(in the rows, 128 means zero)
Families of rows that turns and mirrors carry onto each other, the same ones carrying the whole set onto itself: the rest of each named row's family, in list order
4 families of 8 rows
z_219: [135 147 116 110  89 133 156  91 133 143]
z_741: [127 122  94 134 103  93 147 126 126 144]
z_915: [ 94 137 123 121  88 113 127  99 163 126]
z_495: [144 127 104  97  90 143 148 111 127 144]
z_186: [125 137  97 145 117 100 137 136 135 141]
z_232: [100 149 135 114  89 116 141  90 150 133]
z_201: [112 108 110 119 109 115 184 122 133 105]
z_269: [159 133 121 109  89 135 161 110 123 127]
z_588: [103 106 135 135 144  98 128 126 148 113]
z_852: [146 131 113 121 118 117 102 118 164 147]
z_32: [100 103 127 127 146 110 124 122 160 113]
z_616: [ 83 136 131 113 105 104 139 109 162 131]
z_285: [ 90 132 113 114  93 128 129  97 157 128]
z_455: [148 153 124 136 117 113 116 126 148 143]
z_363: [ 95 125 144 126 133  96 130 134 158 119]
z_38: [ 95 108 122 110 102 127 171 121 124 108]
z_836: [127 118 145  88 126 154 133 112 160 120]
z_715: [154 138 129 122 126 114 110 119 161 146]
z_108: [168 114 126 121 121 133 147 132 119 118]
z_111: [153 108 132 122 133 112 151 154 133 113]
z_71: [155  98 119 110 144 124 144 136 130 128]
z_561: [140 141 146 114 118 121 102 119 150 144]
z_986: [100  99 117 105 117 135 168 114 125 110]
z_311: [147 138 115  97  86 143 154 111 138 138]
z_61: [116 103 141 123 137 104 129 149 152 106]
z_466: [122 123 157  97 125 149 136 112 159 107]
z_244: [118 130  98 139 107  93 167 123 133 130]
z_997: [153 107 127 111 139 126 157 141 122 125]
z_165: [136 129 168  97 116 140 124 119 149 117]
z_346: [126 112 160  87 111 137 149 103 148 108]
z_369: [106 107 141 100 106 117 175 117 135 102]
z_347: [117 110  86 137 111  99 140 121 128 137]

Which other rows belong to the same family as z_269? z_232, z_455, z_363, z_111, z_244, z_165, z_369
Which other rows belong to the same family as z_311? z_741, z_915, z_588, z_38, z_715, z_466, z_997

Families of rows that turns and mirrors carry onto each other, the same ones carrying the whole set onto itself: the rest of each named row's family, in list order
4 families of 8 rows
z_199: [163 107 103 135 135 123 135 109 122  79 180]
z_91: [146 114 126 123 148  82 181 111 129 119 161]
z_367: [149 163 112  89 144 100 164  99 125 131 132]
z_790: [164 126  99  95 135 121 116  79  94  83 151]
z_622: [161 145 137 127 108 134 125  98 124  98 143]
z_152: [161 153 121  81 143  89 157 116  97 126 156]
z_762: [170 117 116 125 120 133 139 107 122  86 191]
z_204: [135 106 106  94 149  94 181 111 104 113 164]
z_837: [162 140 103  84 120 140 114  90 115  97 156]
z_615: [162 136 114  84 127 122 109  82 109  85 164]
z_948: [143 102 106 127 126 133 136  84 148  87 162]
z_688: [137  97 111  88 142  91 179 109 125 115 149]
z_392: [178 100 111 133 126 120 132 113 110  87 159]
z_412: [188 138 128  94 156 102 163 119 109 124 150]
z_548: [135 141 115  85 149  89 157  93 121 128 122]
z_10: [144 147 128  74 136 101 161  91 120 133 134]
z_379: [146 127 141 117 143 113 188 120 134 120 152]
z_608: [177 148 129  94 153  81 155 102 107 131 152]
z_215: [150 107 103  86 167  98 178  98 106 105 157]
z_486: [139 106 105  90 150  89 167 126 103 117 146]
z_8: [132 152 130  79 151 112 172  85 120 115 142]
z_433: [166 147 126 118 120 135 128  75 142  93 168]
z_748: [143 121 115 125 144 102 187 119 132 127 148]
z_684: [127 133 123 125 148  90 176 114 128 122 144]
z_17: [170 159 118 120 125 130 115  92 122  98 165]
z_299: [132 107 102 113 119 141 141  97 136  80 162]
z_705: [145 113  92 108 125 144 144  80 137  83 167]
z_145: [171 149 124 114 121 130 116  88 139  98 149]
z_613: [179 121 108  83 122 132 122  85 117  90 170]
z_431: [161 141 139 101 146  78 150 121 105 129 149]
z_88: [155  93 114 120 125 120 130 105 120  82 185]
z_82: [122 115 112 119 119 132 141  79 120  78 152]

Which other rows belong to the same family as z_688? z_91, z_367, z_152, z_837, z_948, z_17, z_88
Which other rows belong to the same family as z_622? z_790, z_392, z_412, z_379, z_215, z_8, z_82
Which other rows belong to the same family as z_145? z_199, z_204, z_615, z_10, z_608, z_748, z_299

